In the rows, 128 means zero.
Rotation paths and how fast each direction turns (deg/step)
Each turn is a multiple of 5 degrees from 10 to 175, or 0.
Each row of a path follows its step; steps can be skipped.
Rotation 1:
step 2: [141 124 135 132 133 125 128 117 134 132 131 121 120 122 131 122 114 124
 122 128 119 137 136 122 127 140 129 127 126 133 117 113 128 123 132 132
 126 131 122 133 133 128 128 123 134 139 132 136 134]
step 3: [121 136 131 124 127 133 120 123 130 121 127 128 133 129 144 138 132 126
 123 135 140 121 121 130 135 115 124 140 135 131 138 134 130 136 123 133
 125 131 134 141 131 126 130 124 130 122 120 129 123]
step 4: [140 125 125 126 128 128 129 133 120 127 118 130 117 125 122 113 121 130
 128 129 134 121 137 130 114 132 114 120 131 127 118 130 120 118 132 134
 131 125 127 126 123 123 132 134 133 129 121 125 137]
step 5: [131 131 131 131 131 128 123 118 122 130 127 119 132 127 125 130 123 124
 129 142 125 138 119 140 137 125 144 143 121 133 131 133 130 129 132 125
 132 132 130 136 131 121 122 128 132 126 145 123 128]
step 7: [132 123 131 128 130 142 131 123 133 130 125 130 127 125 128 125 121 134
 121 129 132 114 134 124 129 116 139 130 133 133 120 132 122 129 120 141
 141 130 136 137 128 123 124 127 118 128 143 123 134]
step 8: [131 137 126 131 118 125 125 134 118 135 124 119 124 124 134 132 139 128
 137 135 129 136 119 134 129 136 121 122 130 141 135 127 119 125 134 119
 131 129 129 132 117 121 123 133 130 128 116 129 136]
step 9: [125 123 128 129 139 125 118 136 123 115 123 126 132 120 116 127 123 121
 124 134 132 124 128 122 130 124 145 120 134 119 123 129 130 128 130 130
 132 131 134 122 139 126 143 127 133 133 137 123 126]
step 11: [119 119 134 120 119 123 147 131 120 129 124 124 130 121 127 131 123 115
 120 130 135 121 125 120 139 133 133 121 131 129 133 121 120 125 126 126
 132 131 130 127 124 124 131 127 117 137 128 128 135]
step 12: [127 135 121 142 131 129 113 133 139 135 137 123 127 124 131 131 138 127
 127 127 125 127 134 131 122 120 133 119 132 140 124 134 132 126 131 128
 136 126 131 125 143 121 117 132 137 136 121 127 125]
step 14: [129 118 122 142 131 121 132 119 130 125 135 132 123 127 123 123 132 115
 123 132 112 116 129 141 132 118 126 131 132 127 134 126 128 131 130 129
 130 128 122 118 130 119 129 137 121 137 125 130 129]
step 16: [134 131 137 125 136 141 127 121 124 132 131 133 123 130 121 137 131 129
 114 122 124 120 129 125 131 141 126 126 131 129 134 124 125 127 136 135
 132 131 123 124 137 117 127 137 130 136 121 132 111]
[130 126 129 128 133 129 127 128 130 130 131 128 130 125 127 126 130 128
 130 130 129 128 123 129 130 125 128 129 128 130 130 131 128 130 130 131
 126 128 129 128 129 129 124 130 126 129 127 128 125]	160
Rotation 2:
step 1: [124 125 123 121 136 127 131 122 132 137 137 130 137 133 135 127 125 121
 132 124 132 131 130 128 133 118 120 111 133 127 134 134 139 132 131 133
 123 133 135 141 124 132 131 121 131 133 127 120 122]
step 3: [136 129 122 136 130 117 122 141 131 129 124 127 126 132 123 127 139 130
 123 130 126 124 126 130 110 122 140 136 127 121 132 122 128 129 133 131
 131 127 121 127 128 121 127 143 122 128 126 134 131]
step 5: [124 125 127 129 134 131 136 120 127 137 135 134 133 128 127 135 122 126
 142 132 132 140 128 126 136 128 125 123 121 131 137 143 138 122 121 132
 135 132 119 123 121 134 129 120 132 128 126 130 122]
step 7: [120 135 129 120 135 123 123 139 132 126 127 128 120 121 125 123 136 127
 116 129 129 129 125 129 117 113 127 125 134 123 128 123 131 140 132 118
 126 122 126 128 132 134 127 143 129 139 130 126 129]
step 8: [127 126 123 125 137 128 123 138 119 129 125 120 128 128 136 138 121 123
 135 139 129 122 117 122 123 129 128 119 129 138 124 129 116 127 129 119
 125 121 132 136 122 121 131 124 116 127 124 136 125]
step 9: [140 129 124 125 137 130 131 123 115 141 128 132 130 141 128 126 135 128
 134 121 128 134 133 127 133 132 128 121 124 126 139 124 131 122 128 142
 134 126 122 129 123 129 126 123 123 114 126 129 121]
step 10: [132 121 136 134 121 121 134 135 131 122 129 137 127 126 122 129 126 140
 129 110 133 134 133 138 136 133 118 138 124 131 126 132 129 125 132 135
 134 130 121 135 133 126 125 134 125 137 133 119 130]
step 11: [113 129 133 137 133 123 120 134 138 122 123 118 123 120 118 131 127 130
 124 138 120 130 121 131 128 119 130 133 121 125 125 125 136 136 130 128
 135 128 119 127 125 129 129 131 141 131 132 135 124]
step 12: [120 121 123 128 134 133 130 128 127 121 129 128 136 128 132 121 126 124
 128 140 128 116 119 127 127 127 132 110 118 125 119 129 122 131 124 123
 128 125 136 114 127 129 120 125 116 127 124 126 121]
step 14: [136 124 133 133 137 124 134 130 119 140 125 121 125 129 127 133 124 126
 128 119 123 124 137 140 130 124 124 138 134 135 120 136 129 128 129 135
 125 125 129 140 135 123 138 134 130 139 131 120 129]
step 16: [120 128 132 127 121 129 123 140 131 118 128 129 137 131 137 128 128 137
 140 127 133 120 114 130 126 126 123 119 124 120 132 132 126 123 130 135
 136 128 128 118 125 124 124 126 117 124 118 136 133]
[129 129 127 127 128 131 129 129 126 126 128 127 130 127 125 128 130 124
 128 127 126 128 124 126 129 130 132 124 130 130 129 130 128 122 130 129
 127 127 129 127 128 128 126 128 127 129 129 131 128]	85
[132 130 128 127 126 125 126 125 127 129 129 130 130 127 130 129 127 130
 126 130 130 127 125 127 131 129 129 127 129 125 127 127 126 127 130 127
 126 128 127 126 127 125 129 129 133 128 130 127 128]	0
[125 128 126 127 131 127 125 127 129 128 131 126 127 124 129 130 128 127
 128 129 129 128 130 129 129 129 126 128 124 130 128 130 129 128 132 129
 125 126 129 131 130 126 130 127 130 131 130 130 130]	110
